Turns, then the turns between two rows, first turn first; the first pair answered:
Q (before -> after):
[-36 -17 -14  25   2  38 -51   2 -29 -38 -32  23  15 -27 -28  -8]  ->  [-17 -10  11  39  -4  45  27 -22 -13 -22 -61   8  28 -25 -28  -9]
[ -2  -1 -16 -37 -27  12  22  26  25  36  41  15  14  21  16  17]  ->  [-15  -6 -28 -36 -25  15 -15  37  11  25  44  29  13   6  11  13]
[-13 -37  -7  44  -7   9 -43   7 -39 -51 -40  12   6  -6 -11  -9]  ->  [ -1 -33  13  57 -13  16  20 -11 -25 -38 -60  -3  15  -2  -8  -8]
[  0 -10  -7  10 -29  35  15  31   1 -12 -13 -13  -4 -10   4 -10]  ->  [  3  -8  -5   6 -30  33  24  29   5  -8  -7 -17  -6  -1   6  -7]
U (before -> after):
[-14 -28 -13   3 -24  33  37   7   4  16   5   4  13  13  28  -8]  ->  [ -1 -19   3   0  15 -20 -17 -17 -20  -1  11 -38 -29  35  11  -9]
[ -1 -14  -5 -19 -28  13  18  -8  16  13  -8  23  -5  13  22 -11]  ->  [  2 -14   6 -22  -9 -14 -19 -20   3   0  -1  -1 -33  26  15 -11]
[ -5  14 -19 -15   8 -18 -47  17 -12   2  32  11 -27   0  -6  -4]  ->  [ -8  39 -22 -15   3 -13  -5  10  -1  28  19  37   6 -18 -10  -4]
D (before -> after):
[-13  28  -7 -22   2 -14 -19  17  17   5  32  -1  -6  11  -9   8]  ->  [ -8  24  -6 -24  -6  -9 -11  22  20   6  36  -6 -10  15  -3   8]
[  1 -26   8 -30   0   6 -63   9  28  -7  73 -31 -26  67   9   1]  ->  [ -7 -31   4 -25   5   8 -84   9  14 -18  63 -26 -26  57   1  -4]
[  1  24 -10  -7  14 -18  20   0 -19  10   8   8  12  -1 -21   0]  ->  [  8  19  -5 -10   6 -13  34   2 -11  14  16   1   9  10 -13   6]
[ -1  52   1  -9  24 -37   9 -28   2  27  -5  11  12  -6 -14  13]  ->  [  8  40   8 -13   9 -27  38 -21  17  34   6  -3   6  15   5  20]
V (before -> after):
[-13  -7 -26 -20  20  13   5  51   9   4  10  17 -16 -28  14 -31]  ->  [-19   5 -27 -15  29   2   5  39   3   4  -6  26  -8 -40  -1 -33]
[ 18  21   6  -6  21 -36  31 -11  25  17  18  -2   8  -5   9  -1]  ->  [ 22   9   4 -11  15 -29  31   0  30  16  31  -4  -1   7  22   1]
[ 10  21  15   5 -17 -14  31   2   7  -7   6 -14  -1   0   1  -5]  ->  [  9  12   8   1 -24  -8  20  13  10  -6  18 -15  -9   7  10  -6]
[ 25   1  43  21  16 -18   1 -31 -29 -15 -29 -44 -28  17 -14   1]  ->  [ 31 -18  42  15   5  -6   4 -13 -19 -16 -10 -52 -39  34   2   4]
Pairs:
Between the rows of a pair lie two turns.
[ -6  20 -33 -33 -10  -6 -12  23  24  29  53  49   5   1  18  10]  ->  [-19   3 -38 -25 -14  15 -36  33   9   8  40  58   8 -12  17   3]	D then Q
[ 29  33  22  27   9 -55  38 -43  17   8  24 -26 -26   5   1  -1]  ->  [ 10  24 -14  12 -30  -4  60   4  41  26  43  31  11 -15  24   4]	Q then U
[  1  -4  -9 -18 -43   3   8   4   3   5  11 -23 -21   8   8   5]  ->  [  7   7  -3 -16 -29 -17   7 -10  -2   4   6 -32 -26  13  -1   5]	U then D
[-13   7   3 -16 -18   8   3   5  14  12  16   4  -5   7  -1  12]  ->  [-22   7   3 -13  -5   0 -24   2   2  -1  12   2 -10   1  -9  10]	U then Q
[ -4  -5  -9  12  -2  11  -2  11   0   2 -11  24  26 -21   0  -3]  ->  [  0  -6   2  16  14  -8 -25 -10 -20 -14 -20   1   3 -17 -10  -4]	U then V
[  7   1 -10   2  -7   0  -6  41  10  13  55  -9   8  32   7   6]  ->  [ 16  14   1   5   5 -19   3  23   9  18  52 -22   3  40   2   6]	U then D
[  9  44   6  -1  20 -42 -33   0 -16  23 -31  22   9 -21 -32   6]  ->  [ 26  48  17  -6   8 -39  23  -3   4  46 -30   8  13  -6 -22  10]	Q then D
[ -5 -16  24  11   7  13 -20 -17 -16   4 -28 -25  -8  -9 -12  -1]  ->  [  0   0  26   9  11   0  -3 -25 -12  16 -29 -24   0  -8 -17  -1]	D then Q
[  3  19   2   9   5  -8  21 -14   3   8 -23  13  19 -11 -13  -9]  ->  [  8 -29   2   6 -17  21   3  16   4 -14  -1  -7 -11  12  18  -4]	D then U
[ -7 -60  17  -9 -20  22 -34  20  14 -32  -1 -57 -42   3  23 -11]  ->  [-22  43  11   1  20 -33   1 -41   5  11 -48  -1  21 -56 -32 -20]	D then U
[ 23 -30   2   4  -8  20   7   0   3  14  30 -18 -24  24  24  10]  ->  [ -4 -14 -19   5  13   4 -57  -3 -22  -3  23  10 -17  -5   4   0]	Q then V
[-28  10   6  25  23  -8 -20 -10 -26  -6 -20  27   1 -27 -33 -25]  ->  [ -9  36   8   7  14 -25  32 -12   9  39   3  29  12  -7 -21 -13]	D then D
